Each row has a name. After each piece below comes the name of the row it's from, unless a question asks for something else. Each question is about the rows just above it. Places in a row count from 0.

[154 157 156 158 155 159 159] -> V
[154 157 156 159 154 146 153] -> H
[154 157 156 160 154 146 154] -> Y
[156 159 160 151 167 179 161] -> C
Which row holds these entries in another order? [156 159 154 146 153 154 157]
H
[159 159 154 157 156 158 155] is which row reordered?
V
q: [154 157 156 159 154 146 153]
H
After [157 156 160 154 146], its row goes on with
[154]
Which row holds [154 157 156 158 155 159 159]?
V
Go on from [159 154 146] to the end of its row.
[153]

[109 128 136 134 136 150 121 120 137 120 101 128 147  83 114 133 108] : J
[108 126 144 112 138 154 139 145 119 103 112 127 129 151 103 122 100] : M
[128 120 102 164 100 109 114 117 132 116 133 151 119 141 143 146 165] : K
[109 128 136 134 136 150 150 120 137 120 101 128 147  83 114 133 108] : P
[109 101 114 150 136 108 120 134  83 136 133 137 120 129 147 150 128] : L
[108 126 144 112 146 154 139 145 157 103 112 127 129 151 103 122 100] : F
[119 130 130 114 135 137 147 154 147 103 128 120 102 164 100 108 114] : G
[105 132 144 112 136 155 139 128 138  98 105 113 137 116 107 131  93] : Z
[132 136 109 130 101 100 128 117 132 116 118 151 119 141 143 146 165] : R
q: [128 120 102 164 100 108 114]
G
Where do [119 130 130 114 135 137 147 154 147 103 128 120 102 164 100 108 114] appear?
G
Which row holds these entries in another order? [ 83 101 108 109 114 120 120 128 128 133 134 136 136 137 147 150 150]
P

[105 122 135 118 110 133  96 116 110 183]  U
[123 106 121 118 114 136 151 115 132 168]  N
[106 117 121 136 114 151 168 123 119 115]  S
[105 122 135 118 110 133 107 123 125 137]  E
[116 135 182 122 105  96 110 133 118 110]  T
The row named E:
[105 122 135 118 110 133 107 123 125 137]
The row named N:
[123 106 121 118 114 136 151 115 132 168]
[168 132 115 151 136 114 118 121 106 123] is which row reordered?
N
[137] is at row and place
E, 9
Which row holds [114 151 168 123]?
S
[118 110 133  96 116 110 183 105 122 135] is which row reordered?
U

[128 121 118 116 118] -> D
[192 129 193 146 135] -> X
[129 121 131 116 118] -> A
The rest of the row after [129 121 131 116]:
[118]
The rest of the row after [128 121]:
[118 116 118]

[104 140 104 121 155 159 136 131 149 133 156 112 126 106] -> rezo
[123 131 122 126 133 135 129 127 133 129 136 124 128 123] -> Bezig
[149 104 126 105 140 131 156 159 136 106 155 121 133 112] -> pote
[120 132 123 125 137 138 132 132 132 129 135 111 124 107] -> Livat
[132 119 107 132 124 135 123 132 125 138 111 132 137 129] -> Nabag
[123 131 122 126 133  87 129 127 133 129 136 124 128 123] -> Nolu
Put [135 137 138 132 132 132 107 120 129 125 132 111 124 123] back in order: which row is it?
Livat
The row named Nabag:
[132 119 107 132 124 135 123 132 125 138 111 132 137 129]
The row named Livat:
[120 132 123 125 137 138 132 132 132 129 135 111 124 107]
Put [126 140 106 155 156 112 121 104 131 104 136 159 149 133] back in order: which row is it?
rezo
[123 128 124 136 129 133 127 129  87 133 126 122 131 123] is which row reordered?
Nolu

[123 146 147 100 148 153 126 149 135 113 142 145 136 108 131 124 139 123
  82 141 145 131 137 106 139 135 136 129 118 114 173 143 130  84 110] : Nur
[108 105 127 125 143 112 133 119  99 123 134 146  93 101 149 148 144 149
  87 129 132 141 146  89 139 134 143 131 136 113 140 107 116  84 107] : gota
[111 122 127 125 143 112 133 119  99 123 134 146  93 101 149 148 144 149
  87 129 132 141 146  89 139 134 143 131 136 113 140 107 143 172 171] : Sipu
[124 111 137 130 131 117 135 128  95 116 140 149 102 114 154 146 142 147
 101 129 130 136 139 103 138 133 138 138 140 125 135 116 120 101 118] : vav
[152 138 105 151  86 126 129 120 133 130 121 113 145 146 113 108 108 107
 172 131 140 121 122 150 138 148  94 157 117 165 129 146 145 157 138] : kov
The row named vav:
[124 111 137 130 131 117 135 128  95 116 140 149 102 114 154 146 142 147
 101 129 130 136 139 103 138 133 138 138 140 125 135 116 120 101 118]
The row with [143 130] is
Nur
The row with [108 107] is
kov

[153 141 123 101]  Q
[179 103  87  81]  B
[154 141 123 100]  W
[100 123 141 154] is which row reordered?
W
Where in the named rows is [179]?
B, 0
The rest of the row after [103  87]:
[81]
Row and place of [101] in the named rows:
Q, 3

[181 156 133 122 159]  Pul
[107 131 132 132  74]  zakug
[140 172 131 127 158]  fub
[139 178 125 126 141]  Gatap
[ 92 134 131 127  77]  sevik
[181 156 133 123 159]  dop
[ 77 127 135 122  66]  Pepu
[140 131 131 129 106]  lag
Where do [132  74] appear?
zakug
[140 131 131 129 106] is in which row?
lag
The row named Pepu:
[ 77 127 135 122  66]

[124 147 150 130 133] = tano
[132 108 125 137 126] = vake
[112 144 124 137 132] = ker
[118  73 128 134 139] = rok
[122 174 143 135 122] = Misef
[125 172 138 136 135] = vak
[133  99 150 130 121] = muve
[119 157 142 121 123] = Bev
[131 131 136 131 137] = Mak
[122 108 130 124 130] = zag
Which row holds these entries in another order? [ 99 121 130 133 150]
muve
[144] is at row and place
ker, 1
The row named muve:
[133  99 150 130 121]
q: [144 124 137]
ker
q: [133  99 150 130 121]
muve
The rest of the row after [143 135]:
[122]

[ 99 124 120  96 144  97 132 142 118 146  77 122 135 161 127 132 100 108
 142 148  96  85 134 125 112 137 177 134 130 140 172 139]  zubi
[141  84 113 145 131 112 155 147 140 150 150 129 129 147  97 156 110 158
 135 133 108 134 128 115 166 121 149 109 139 149  86 164]  Sivi
[146 130 116 134 112 116 126 110 123 124 126 134 140 122 122 127 134 125
 130 113 124 142 129 134 140 118 118 120 131 139 133 130]  pem
[131  93 144 120 142 114 155 128 121 148 156 139 119 173 123 133 130 130
 149 123 134 131 139 109 142 128 145 147 126 134 109 121]  Lofo
[120 136 133 141 142 117 126 136 144 140 124 122 111 135 124 126 125 133
 128 148 136 127 141 127 107 128 121 132 107 113 122 130]  Fofop
[141  84 113 145 131 112 155 147 140 150 150 129 129 147  97 156 110 158
 135 133 108 134 128 115 123 150 157 134 126 135 165 129]  kol
[129 132 124 129 138 143 119 134 129 134 135 127 122 128 133 131 129 135
 119 128 131 115 125 121 132 141 126 128 126 136 134 122]  Sutu
[131  93 144 120 142 114 155 128 121 148 156 139 119 173 127 133 130 130
 149 123 134 131 139 109 142 128 145 147 126 141 130 117]  kemo
The rest of the row after [109 139]:
[149  86 164]
The row named Fofop:
[120 136 133 141 142 117 126 136 144 140 124 122 111 135 124 126 125 133
 128 148 136 127 141 127 107 128 121 132 107 113 122 130]
After [116 126], its row goes on with
[110 123 124 126 134 140 122 122 127 134 125 130 113 124 142 129 134 140
 118 118 120 131 139 133 130]
Where in the named rows is [161]?
zubi, 13

[141 110 102 172 163] -> mav
[141 197 186 188 188] -> migek
[141 197 189 188 188] -> bakor
Where in the named rows is [172]?
mav, 3
After [141 197 189], its row goes on with
[188 188]
Which row holds these entries in another order? [163 172 102 110 141]
mav
Go on from [141 197 189 188] to the end of its row.
[188]
Row and place of [163] in the named rows:
mav, 4

[157 121 144 133 168 111 135 134 101 102 161  99 136 156 135 100 103 120
 133 159 116 144 141 109 119 161 101 128 118 168 134 105 171 122 147 130
 135 154 122 139 138 153 111 106 151 159 141 166 109 173 110 150 119 111
 146 133 130 131 118 131  99 117 147 105] -> kifet
[109 134 130 125 119 159 124 129 164 156 118 164 125 121 133 166 159 135
 110 108 143 113 123 155 126 115 159 138 138 114 108 168 117 134 112 131
 109 123 135 122 125 124 152 158 123 119 126 120 155 117 148 120 144 157
 123 134 133 118 146 137 162 145 118 168] -> zokif
[148 158 105 110 110 145 110 150 116 156 105 122 109 102 130 127 158 160
 147 146 159 154 102 157 128 136 153 115 117 121 146 124 116 158 154 152
 145 111 116 143 106 117 155 154 103 110 104 111 158 109 155 104 131 147
 110 115 107 156 112 110 138 152 142 124] -> Tiv
[138 141 127 122 133 165 123 155 150 171 125 155 124 125 150 161 173 145
 101 138 152 136 122 167 112 140 172 139 127 137  98 159 137 156 140 157
  97 133 128 129 124 133 167 170 127 131 125 134 169 131 167 123 155 164
 128 138 130 121 138 130 166 153 131 159] -> Vir
[116 154 105 145 105 106 102 110 156 145 136 110 124 146 157 112 115 111
 128 116 153 146 115 109 110 143 117 131 109 150 154 102 159 158 121 152
 130 104 158 110 117 124 147 103 155 110 107 152 155 158 160 104 156 111
 127 122 148 116 138 141 147 154 110 158] -> tozal
[139 155 114 103 103 145 105 142 108 148  90 111 104  93 115 121 149 160
 147 137 153 156  95 145 122 124 144 103 120 107 151 123 107 160 149 145
 152 109 110 147 102 118 153 147 101  97 102 103 152 103 151  87 118 145
  93  99  90 159 103 117 128 146 144 123] -> sebuv
[108 137 122 119  88 116 120 108 101 116  86 101 120  97  93 104 119 136
 144 104 135 121 113 128 130 101 114  96 124  84 145 104  85 127 119 109
 145 107 122 125 119 110 122 119 108  91 118  90 123  82 116  92  96 118
  92  92  96 141 100 123 107 132 118 104] -> leg
[171 141 102 114 129 149 113 174 136 169 126 142 111 115 158 145 162 148
 120 172 143 173 106 146 118 152 165 136 116 149 121 139 141 168 171 176
 120 118 122 146 108 120 159 156 109 128 105 129 158 136 172 122 159 148
 129 138 123 140 131 110 156 140 150 139] -> disi
[ 68 142 139 129  93 135 128  83 153 117  95 147 129 108  98 145 128 133
 168  65 140  78 123 141 169  87 123 121 163  75 167 154  83  96  74  85
 170 112 144 121 128 119 119 133 115  99 128  95 128  83 105 105 111 137
 106 113 124 137 135 151 132 139 109 154] -> tafu
The row named tafu:
[ 68 142 139 129  93 135 128  83 153 117  95 147 129 108  98 145 128 133
 168  65 140  78 123 141 169  87 123 121 163  75 167 154  83  96  74  85
 170 112 144 121 128 119 119 133 115  99 128  95 128  83 105 105 111 137
 106 113 124 137 135 151 132 139 109 154]
The row named Vir:
[138 141 127 122 133 165 123 155 150 171 125 155 124 125 150 161 173 145
 101 138 152 136 122 167 112 140 172 139 127 137  98 159 137 156 140 157
  97 133 128 129 124 133 167 170 127 131 125 134 169 131 167 123 155 164
 128 138 130 121 138 130 166 153 131 159]
The row named zokif:
[109 134 130 125 119 159 124 129 164 156 118 164 125 121 133 166 159 135
 110 108 143 113 123 155 126 115 159 138 138 114 108 168 117 134 112 131
 109 123 135 122 125 124 152 158 123 119 126 120 155 117 148 120 144 157
 123 134 133 118 146 137 162 145 118 168]
[102 102 103 104 104 105 105 106 107 109 109 110 110 110 110 110 110 111
 111 112 115 115 116 116 116 117 117 121 122 124 124 127 128 130 131 136
 138 142 143 145 145 146 146 147 147 148 150 152 152 153 154 154 154 155
 155 156 156 157 158 158 158 158 159 160] is which row reordered?
Tiv

[124 114 148 151 196 123 140 130 130]  keked
[126 132 191 142  93 139 148 118 125]  sabu
[191 125 142  93 132 118 148 139 125]  vutin
[142 133 167 147 138 119 131 133 127]  gezo
[135 125 162 134 119 116 132 127 125]  Zon
[121 112 177 136 139 112 128 128 131]  ren
[118 103 139 121 138 144 125 129 127]  Gom
q: [142 133 167 147 138 119]
gezo
Which row holds these entries in another order? [125 126 132 191 142  93 139 148 118]
sabu
Where in the named rows is [135]?
Zon, 0

[169 145 128 128 159 127 135 116 196 162 141 152 117 143 123 131 132  95
 126 106 127 110 131 128  86 128 120 110 129 127 128 133 136 102 125 177
  93 101 125 132 134  87 126 119 120 156 113 125 138 123 135 127 135 115
 111 130 106 142 131] = Pebo
[113 114 130 116 103 134 124  90  94  79 104 125 143  90 134 118 136 157
 128 139 127 141 137 127 162 129 121 141 127 126 128 125 122 140 150  78
 149 119 125 129 112 119 131 136 130  69 120 129 131 137 125 134 138 122
 144 124 117 138 111] = Vid
[ 90 120 126 139 112 124 124 182  75 134 135  99 127 147 129 134 114 143
 131 144 129 135 115 129 148 127 144 137 128 131 128 132 125 101 123 183
  93 102 125 132 136  90 125 117 120 164 163 125 137 122 135 126 132 116
 108 131 111 141 134] = Tev
[169 145 128 128 159 127 135 116 196 162 141 152 117 143 123 131 132  95
 126 106 127 110 131 128  86 128 120 110 129 127 128 133 128 139 115 125
 142 152 132 125 132 164 128 129 133 144 106 130 119 126 125 125 117 142
 129 129 150 111 136] = vok
[141 127 141 137 127 162 129 108 196 157 139 154 118 139 123 130 134  95
 125 105 127 111 134 128  87 128 119 112 128 127 128 132 126 143 118 114
 143 154 132 124 143 166 128 120 136 138 104 130 118 127 123 125 117 142
 132 129 150 110 134] = Teke
[170 145 129 128 159 128 135 108 196 157 139 154 118 139 123 130 134  95
 125 105 127 111 134 128  87 128 119 112 128 127 128 132 126 143 118 114
 143 154 132 124 131 166 128 131 136 138 104 130 118 127 123 125 117 142
 132 129 150 110 134] = niso
q: [ 90 120 126 139 112 124 124 182  75 134 135  99 127 147 129 134 114 143
 131 144 129 135 115 129 148 127 144 137 128 131 128 132 125 101 123 183
  93 102 125 132 136  90 125 117 120 164 163 125 137 122 135 126 132 116
 108 131 111 141 134]
Tev
q: [139 127 141 137 127 162 129]
Vid
Go on from [129 112 119] to the end of its row.
[131 136 130  69 120 129 131 137 125 134 138 122 144 124 117 138 111]

[139  80 154 119 145 124 165 134 126 128 118 144  62]  Guzum
[139  80 153 119 145 144 155 158 140 110 122 119  77]  fetep
[134 144 123 109 129  62 126 118 128 142 118 165  88]  dofip
Which row holds [ 80 153 119 145]?
fetep
Which row holds these entries in another order? [165 134 126 128 118 144  62 139  80 154 119 145 124]
Guzum
The row named dofip:
[134 144 123 109 129  62 126 118 128 142 118 165  88]
The rest of the row after [139  80 153 119 145]:
[144 155 158 140 110 122 119  77]
Which row holds these entries in another order? [ 62  88 109 118 118 123 126 128 129 134 142 144 165]
dofip
Which row holds [154 119 145 124 165 134 126 128 118 144]?
Guzum

[140 129 119 152 123 113 111 133 112 131 137 108 153] : lov
[114 133 122 126 125 133 139 131 136 127 123  93  92] : Mog
[136 123 125 134 128 131 136 129 118 123 134 143 130] : dubo
[132 125 126 134 134 145 140 130 136 121 142  95 132] : Katum
[134 130 126 135 138 142 147 123 121 111 127 144 141] : gekeb
[140 123 125 144 143 146 145 131 133 122 132 153 155] : Vel
[168 125 130 149 126 132 128 127 148 137 145 180 166] : Papud
[136 123 125 134 128 131 136 129 118 123 134 110 105] : Bodo
Where in the named rows is [92]?
Mog, 12
The row named gekeb:
[134 130 126 135 138 142 147 123 121 111 127 144 141]

[128 128 128 126 128 126 131 126 127 145] = kipo
[131 170 128 131 128 127 129 129 129 127] = baze
[128 125 127 132 127 145 189 145 128 128] = rufek
[154 130 125 130 129 128 127 129 135 190] = Vafa
[126 128 128 171 171 130 127 129 129 126] = Pazo
[169 132 128 128 131 126 131 130 132 178] = rudof
[129 126 125 128 131 128 128 136 128 157] = Lazo
[129 127 151 189 135 128 126 131 131 127] = Rirol
[128 127 130 130 126 128 147 131 130 125] = vas
[128 126 130 130 150 191 143 128 129 126] = Pobel
q: [154 130 125 130 129 128 127 129 135 190]
Vafa
Where in the named rows is [190]?
Vafa, 9
q: [126 128 128 171 171 130 127 129 129 126]
Pazo
[132 128 128 131 126] is in which row?
rudof
Go on from [189 145 128] to the end of its row.
[128]

[ 65 111  89 153 103 154]  nuki
[ 89 111 153 154 105  65]  zad
[154  89 153 111  65 104]  Pena
The rest of the row after [154  89]:
[153 111  65 104]
Put [104  65 111 153  89 154] back in order: which row is it?
Pena
Which row holds these entries in another order? [ 65  89 104 111 153 154]
Pena

[124 189 111 133] -> Difo
[123 189 172 173] -> rap
[100 169 120 163] -> gutir
[129 135 128 112] -> Dudeb
[129 121  85 107] -> Meru
[130 140 162  75] -> Zavib
[120 162 169 100] -> sebof
[129 117 121 132] -> goso
[128 103 112 100] -> vose
[129 121 117  67] -> suful
[125 126  96  64] -> muz
q: [96 64]
muz
The rest of the row after [135 128]:
[112]
The row named suful:
[129 121 117  67]
After [124 189], its row goes on with
[111 133]
Where do [129 121 117] appear?
suful
Put [169 120 100 162] back in order: which row is it?
sebof
The row named Dudeb:
[129 135 128 112]

[165 113 133 107] = noga
[146 143 122  89] = Dun
[146 122 131 120] = Zalu
[108 136 128 136] = Biru
[128 126 127 129] = Gama
[ 72 151 117 154] = zeg
[171 109 135 104] = puno
[ 72 150 118 155] = fibi
[165 107 113 134] = neku
[145 120 131 120] = dofi
[ 88 143 122 146] = Naki
[ 72 151 118 153] = Gutib
Put [107 133 113 165] back in order: which row is it?
noga
Put [143 122 146  88] back in order: which row is it?
Naki
Row and place of [129] in the named rows:
Gama, 3

[129 101 158 127 120 128 123 128 154 113 128 128 128  96 158 130 128 109] : misi
[107 185 144 111 147 141 123 126 140 116 129 129 131  96 141 103 128 102] : fefil
[157  90 152 137 130 130 121 134 141 108 128 132 126  78 139 147 129 104] : Meruz
[178 144 117 127 128 116 127 127 101 131 130 133 132 135  74 137 130 142] : rabi
[153  76 123 141 114 116 129 131 121 129 128 129 126 135 108 147 129 139] : gusag
[ 71 126 112 120 129 138 129 127 135 133 128 125 127 149 164 107 127 133] : Kul
[130 128 129 109 128 113 154 101 128 128 158 128 120 128 128 123 158  96] : Furiv
[116 130 152 141 115 136 131 117 130 116 131 192 107 102 104 133 123 131] : zof
The rest of the row after [141 114 116]:
[129 131 121 129 128 129 126 135 108 147 129 139]
Which row holds these entries in another order? [ 96 101 109 113 120 123 128 128 128 128 128 128 128 129 130 154 158 158]
Furiv
Row and place of [153] in the named rows:
gusag, 0
[128 125 127 149 164 107 127 133  71 126 112 120 129 138 129 127 135 133] is which row reordered?
Kul
Put [109 129 101 158 127 120 128 123 128 154 113 128 128 128  96 158 130 128] back in order: which row is it?
misi

[ 84 101 102  69 130 139 154] -> mib
[144 187 108 142  73 145 152] -> Fogus
[ 83 101 189 155  81 115 144] -> mifab
[ 77 159 135 175 101 126 113] -> suno
[146 115  82  99 191 121 103] -> gir
[ 83 101 145 142  74 189 115] -> Getad
Put [144 115  81 155 189 101  83] back in order: which row is it?
mifab
Row and place of [175] in the named rows:
suno, 3
After [101 126], its row goes on with
[113]
After [142  73], its row goes on with
[145 152]
[77] is at row and place
suno, 0
q: [187 108 142  73 145]
Fogus

[146 138 139 160] -> gozug
[141 121 160  65] -> pek
[160 139 145 138] -> zek
[160 138 146 138] -> dorez
[139 130 147 132] -> Duzo
[145 129 100 148] -> Dazo
[169 112 141 106] -> Doril
Put [138 139 146 160] back in order: which row is it?
gozug
The row named Duzo:
[139 130 147 132]
The row named dorez:
[160 138 146 138]
The row named Dazo:
[145 129 100 148]
Which row holds these entries in another order? [160 139 138 146]
gozug

[133 127 119 154 150  90 119 164 149 137 149 113 132 158 152 134 124 146
 154 104 140 134 115 100 143 149 111 132 162 142 138  98 134 129 139 153
 124 109 108 120 116 110  80 139 127  99 107 161] : fiku
[ 94  83 113 149 123 165 126 119 157 105  91 141 138 130 131 168 145 105
 124 108 102 152 128  99 122 103 114 150  81 139 114  94  59 122 115 144
 115 142  84 112 172 128 102 122 131  80 133 168] : kis
[144 157 130 150  81 183 139 110 133 111 165 140 138 101  95 125 134 152
  78 145 173 150  89 113 110 122 113 141 122  88 121 170 125 166 131 160
 165 143 177 118 161 168 144  91 142 152 178 140] : fam
The row with [120 116 110] is
fiku
Where in the named rows is [153]?
fiku, 35
Which row holds [133 127 119 154 150  90 119 164 149 137 149 113 132 158 152 134 124 146
 154 104 140 134 115 100 143 149 111 132 162 142 138  98 134 129 139 153
 124 109 108 120 116 110  80 139 127  99 107 161]?
fiku
After [140 138], its row goes on with
[101  95 125 134 152  78 145 173 150  89 113 110 122 113 141 122  88 121
 170 125 166 131 160 165 143 177 118 161 168 144  91 142 152 178 140]

[121 129  86 135 147 177 142 152  99 104 119 142 104 128 138 122 135  99
 151 157 140 141 125 132 122 120 107] -> Pil
[133 129 170 120 135 139 153 139 118 105  92 128 126 125 112 131 104 134
 165 134 147 158 110 119 111 127 149] -> botur
[139 118 170 125 134 139 165 111 126 149 134 133 131 119 135 128 158 153
 120 112 105 129 147 104  92 126 110] -> fimoz
[124 131 118 122 112 154 158 149 131 102  99 124 128 127 138 116 121 114
 151 138 120 143 121 130 128 105 139] -> gola
[114 110 141 136 103 126 135 143 146 111  92 126 125 112 128 118 134 102
 130 144 124 126  99 120 123 151 140] -> Nik
[136] is at row and place
Nik, 3
q: [ 92 126 125 112 128]
Nik
After [157 140 141], its row goes on with
[125 132 122 120 107]
[158 110 119 111 127 149 133 129 170 120 135 139 153 139 118 105  92 128
 126 125 112 131 104 134 165 134 147] is which row reordered?
botur

[130 148 148  97 136 170] -> pilu
[136  96 148 170 149 130] -> faden
[183 156 123 101 142 174] -> lav
[136 148 170 130  96 148] -> vekim
Go on from [170 149] to the end of its row.
[130]
Which row holds these entries in another order? [170 136  97 130 148 148]
pilu
Which row holds these entries in another order? [170 148 130 136  96 148]
vekim
q: [130 148 148]
pilu
Put [170 130 148 149  96 136] back in order: which row is it?
faden

